In the data rows, the value 50 means zero.
Here are some points:
tensor([42, 43, 39, 46, 46, 49, 50, 51, 56, 61, 46, 47])
tensor([38, 42, 51, 48, 43, 46, 49, 43, 47, 39, 41, 38])
tensor([43, 34, 46, 38, 40, 41, 42, 40, 37, 39, 41, 40])
tensor([69, 77, 72, 68, 51, 45, 41, 38, 35, 33, 48, 54])
tensor([50, 46, 48, 42, 38, 32, 39, 40, 43, 39, 37, 44])
tensor([47, 49, 55, 60, 67, 60, 64, 67, 59, 47, 48, 48])
tensor([44, 43, 48, 36, 30, 45, 41, 48, 55, 58, 60, 60])
tensor([46, 39, 34, 33, 44, 37, 43, 46, 56, 59, 47, 46])
tensor([50, 38, 43, 47, 39, 42, 51, 43, 54, 47, 53, 55])
tensor([91, 82, 68, 83, 72, 54, 57, 74, 64, 51, 41, 50])
tensor([47, 42, 42, 38, 40, 42, 41, 43, 40, 41, 46, 48])
tensor([45, 41, 44, 39, 33, 42, 49, 54, 58, 57, 56, 58])
tensor([57, 66, 84, 87, 99, 99, 99, 99, 99, 99, 99, 56])
tensor([43, 51, 52, 44, 43, 42, 39, 45, 35, 47, 42, 46])
tensor([48, 45, 40, 39, 37, 49, 47, 55, 51, 59, 57, 60])
tensor([46, 54, 46, 60, 65, 70, 82, 59, 67, 65, 43, 58])
tensor([46, 41, 36, 43, 41, 37, 47, 51, 50, 50, 60, 60])
tensor([58, 67, 45, 88, 81, 65, 60, 63, 57, 41, 48, 58])
tensor([43, 59, 49, 57, 59, 62, 47, 45, 43, 42, 50, 53])
tensor([52, 53, 53, 59, 64, 71, 64, 47, 41, 37, 44, 39])
tensor([47, 50, 51, 49, 47, 55, 61, 60, 54, 61, 43, 43])
tensor([53, 54, 46, 48, 56, 57, 59, 59, 56, 62, 56, 46])
tensor([54, 64, 74, 70, 95, 99, 53, 71, 55, 44, 63, 43])
tensor([50, 44, 46, 44, 43, 35, 37, 39, 43, 43, 40, 48])
Here are 12 more points, each followed by its number:
tensor([51, 47, 34, 43, 48, 46, 48, 59, 63, 67, 69, 45]) 0
tensor([51, 51, 42, 44, 49, 43, 49, 38, 34, 43, 48, 42]) 1
tensor([99, 84, 76, 26, 59, 53, 56, 58, 64, 60, 50, 56]) 2
tensor([47, 51, 47, 59, 45, 34, 47, 42, 53, 64, 58, 78]) 3
tensor([53, 47, 58, 67, 37, 49, 39, 45, 45, 52, 60, 56]) 4
tensor([53, 40, 33, 39, 53, 35, 36, 37, 40, 41, 49, 44]) 5
tensor([50, 47, 46, 38, 32, 45, 50, 51, 60, 65, 74, 70]) 6
tensor([46, 47, 46, 44, 58, 53, 43, 35, 37, 40, 46, 44]) 7
tensor([52, 40, 40, 41, 32, 39, 38, 37, 36, 38,  0, 45]) 8
tensor([46, 45, 47, 62, 51, 61, 67, 49, 38, 51, 42, 44]) 9
tensor([62, 90, 50, 37, 48, 68, 91, 99, 83, 85, 93, 99]) 10
tensor([44, 47, 46, 41, 45, 46, 43, 36, 41, 46, 49, 46]) 11
Which of these numbered points is nearest to each point below, looking only along the 3 directions in which the first points spread most? Its number follows each.
tensor([43, 58, 61, 69, 62, 66, 63, 45, 36, 45, 45, 48]) > 9
tensor([45, 37, 41, 46, 50, 45, 41, 48, 42, 45, 42, 41]) > 11
tensor([50, 47, 35, 40, 30, 40, 40, 45, 44, 32, 37, 42]) > 5
tensor([40, 34, 41, 49, 60, 57, 46, 36, 47, 36, 39, 46]) > 7
tensor([47, 48, 43, 47, 40, 44, 44, 40, 35, 38, 39, 46]) > 1
tensor([43, 99, 88, 67, 48, 51, 32, 47, 55, 58, 78, 84]) > 2
tensor([57, 46, 59, 59, 79, 73, 63, 59, 62, 52, 51, 57]) > 9
tensor([44, 45, 49, 46, 49, 54, 34, 43, 48, 39, 42, 42]) > 7
tensor([68, 57, 63, 53, 49, 36, 41, 42, 42, 46, 57, 54]) > 4
tensor([43, 39, 55, 47, 53, 32, 34, 43, 41, 38, 40, 44]) > 1
tensor([79, 76, 62, 53, 64, 66, 55, 56, 59, 59, 48, 45]) > 2
tensor([46, 44, 42, 41, 37, 40, 41, 47, 36, 45, 41, 38]) > 5
tensor([44, 52, 48, 47, 50, 51, 56, 60, 62, 72, 62, 50]) > 0
tensor([54, 52, 60, 80, 71, 67, 59, 65, 55, 38, 35, 43]) > 9
tensor([47, 51, 48, 63, 46, 66, 39, 44, 42, 38, 53, 42]) > 7
